The rows of Z fall into 3 groups, and each row is roughly a mix of its group's hidden directions.
Z, 103 rows:
[[ 23   9 -12   0  11 -13  -5 -13 -34  -4]
 [ 29 -10  28  -6   2   5  -3  16  -2  19]
 [  2  -7 -17 -10  17 -10  24  -4 -19  26]
 [ 25 -11 -11   1 -15 -17 -21 -19 -13  10]
 [-11 -21  -4  12  25 -27  13   6  11   3]
 [  4  -3 -21  19 -16   0 -23  27   8   1]
 [-25  11  -7  11 -13 -21  18 -10  22  -8]
 [  6 -19  16  13 -10  -9 -27  22  15   1]
 [  4  20   6 -16  17  20  17  -6 -13 -24]
 [-23  -4  -9   0 -19  -6  -6   1  33  16]
 [ -9  14  18 -11  -9 -11  33  13   6 -16]
 [ -8  10   1 -28 -14   1 -35   4   4  -4]
 [ -9  19  -9   3 -29 -12  24  11   3 -15]
 [-16  -4  21   4  -9  -9  -2 -14  -2 -37]
 [-27  19  12  17  15 -17  13  12  -5  10]
 [ -9  16 -17  -1   1 -34   1 -21 -13   8]
 [  6   0  -5  15   2  15  19 -29  18  19]
 [  1   0  11  23  20   3 -25 -15 -16  17]
 [-27  17  25  19  -6  12   5 -15   4  -4]
 [ 22 -20 -24   9   4 -14  -6  11  16 -16]
 [-20 -37 -18  -4   3  -8 -15  -1  -4  -9]
 [ 17  15  -6   4  21 -19  10  -3  -6 -31]
 [-12 -16  11   4   5   6  21 -23  -5  30]
 [ -6  -3 -16  17 -29  14 -23   5   4  15]
 [  4   2   5  -8 -19   7 -22  13  21  28]
 [ -4   4  12 -14   7   8 -33  -4 -16  25]
 [ -8  25   4   1  -6   3  22 -16 -16 -26]
 [ -8 -22 -17   1 -27 -10 -25   1 -12   0]
 [-34  -5  15   1   0  17  -1   0  23  15]
 [-11  27  -9  14   3 -18  13   8  17 -22]
 [-18  18   2   0  16   4   9 -26 -28   5]
 [-19  12 -20  -8  -1  22   7   9 -16  24]
 [-36  -7  -6  -3   5 -10 -14 -15  23   0]
 [ 10 -16 -15 -21  -3  12  10  21  16 -20]
 [-19  20   7  12  14  21   4  21  19   8]
 [ -2  13  -6  31   1 -20   5 -22  -3 -20]
 [ 15 -15  -8  15  23 -10 -17  -5 -12  25]
 [ 12 -18  -6 -11  -2 -23  11 -23 -17 -19]
 [ 23  16 -22  22  13  -1 -16   0   8 -14]
 [ -5  18  -1  -5 -16 -29   5  -2  30   4]
 [-11  29  11   1  17  -6   7  19  25   1]
 [ -8  25   8   8 -10  -1  24 -15 -12 -24]
 [ 33  10  -7  -2 -16 -16   7 -23   2 -10]
 [-28  -9  21 -17   3  -1  -6  24 -10  13]
 [ -3  11  12   9   5  -5 -38 -15 -13  14]
 [  4  12   1  -5  -4 -25  29   4  26 -11]
 [ 16  -8  -9  14  19  24 -10   0 -24 -14]
 [ 15   5  -9  19 -21  -6  -6  -7 -13 -31]
 [ 12 -14 -12   5   5   8 -24 -27 -14  18]
 [ -5  29  -3 -16 -22  20  13  -8 -13  -8]
 [ -2  -2  -7   1  22  25  19  -3  19 -23]
 [-29  -6   5   8  -2  24 -11  25  -9  12]
 [-19  14 -25   1  -5   7  11 -24 -20 -12]
 [-18  -4  19  -5 -33 -13   4 -18  -2  10]
 [  1  22  -2  21  14 -16  -2  -6  23  23]
 [-13   1 -11  -2  -2  22  10  13  18 -32]
 [  3  33  19  -4   6   6   0  29   0  -5]
 [-10   2  28  24 -15  13  10   5  21  -4]
 [ 32  -9   6  17  -6 -13 -11  -7   1 -24]
 [-22   1  -3 -22 -14 -11  21   6  13  23]
 [ 20 -11  -9  17   0  -2  -5  34  -4  18]
 [ 16   3  13  -2   4  28 -20   3 -15 -23]
 [-19   4  20 -20   3   3 -10  28  14  12]
 [ 12  16   1   1  12  -4  -6 -18 -39   6]
 [-17 -26   1 -10 -30   9   4  -2 -18   2]
 [ -5   3  -8  14 -14   1   0 -18 -27 -31]
 [  5  -3 -23   9 -13  22 -11  -4  31  -3]
 [ -1 -12  -9  16  10 -25  -1  -6   3  34]
 [ 15  18  -5  -4   2  -3  11 -12 -34 -19]
 [-11   9  19   8  15  20  25  -6   5  23]
 [ 29 -19   0 -12   8  16 -15  19 -10   8]
 [ -8  15 -17  10  -4  -9  20  -1  -6 -35]
 [-20  -6 -16  10  -7 -23 -13  -9  28  -7]
 [-13  13  13 -27  -8  22 -12 -20   7  10]
 [ -1   1  -2  18  19 -15  -7 -19 -18  28]
 [ -2   1 -35  15   6 -16  17 -16  -9  -8]
 [-17  19  -4  -1 -17 -11  20  15  13 -24]
 [ -4  11 -13   0  -8  15  13  10  19 -35]
 [  7 -15  -6   4 -22  -8  17 -33 -15   5]
 [  1  15 -25  -7   3 -19  13 -16 -15 -23]
 [ -9 -12 -10  24  -8 -19  15  -4 -27 -10]
 [ 16  17 -30   3  -2   0  26  -7 -16   2]
 [ -2  -3  14 -10  -2  12  -5  33   5  29]
 [-18  17 -33   1 -13  -2  17 -15  -8  -1]
 [ 24 -21 -10 -15   3   0 -24  20   3  12]
 [ 17  37   1  12   9 -18   8   1   8 -10]
 [-23  16 -12   1 -11 -32   7 -16   8   4]
 [  1  -6  15  10 -39 -15 -14  -9   2  -6]
 [  3   4   9   1  20  -9  13  10  13 -38]
 [  5  13  27 -18 -24  13  12  -9 -16   3]
 [  3   2 -21   5  -6  21   7   3  13 -35]
 [  3  14   2   0  37 -26  -7   8  10  -6]
 [ 24  -8 -11  23  13  -5  -8  25  -2 -17]
 [-18  13 -13 -18 -14 -17 -25  -5  14 -11]
 [ -5 -15 -16  11   4   7 -38  -9   3  14]
 [  5   9  -2   8 -27  16 -25  13   3  21]
 [ -3  36  19  -4  -1   2   9  25   8  -3]
 [  1   8 -29  24  -9   8 -17   4  21  -8]
 [  5 -13  24   4   9  22 -18  11 -24 -11]
 [-19 -17  18  -1  10  -1  12 -11 -14  30]
 [  1 -16  18  -9  28   8 -24  -1  17  10]
 [ 27  -9 -22 -14   1 -21 -20   9  -6   5]
 [ 23  16  -7  -7  -8  -6  13  -3 -24 -27]]

One row of each group comes first, with its name. Which group is each row after those in?
[  0  11   6 -12 -39   5  -8 -11   6  20]	E
[-15   5  -9   9   8 -23 -28 -20   0  16]	Y
[-10 -34 -19  -2  18  -4   2 -19   9  -9]	W

[  8  -7 -11   7 -12 -28   9   1  20  28]	E
[-29  18  13  22  -5  -2   6 -21   8  -9]	Y
[-13   0 -24   0  -5 -36   1  -7  18   6]	Y
[-19   0  13 -28 -14  -3   5  15  25   2]	W
[ 16  -1  -8   1   4 -29  19 -26  13   7]	E
[-10  -4 -25  -8  -7 -14  21   3  23 -21]	Y
[-16  25  -1 -13 -22   0  14  15  20  -8]	E
[ 23  10  -6  -5 -26 -31   6  10  -3   0]	Y
[ -3   1  25   3  -8   0  -5  31  12 -25]	E
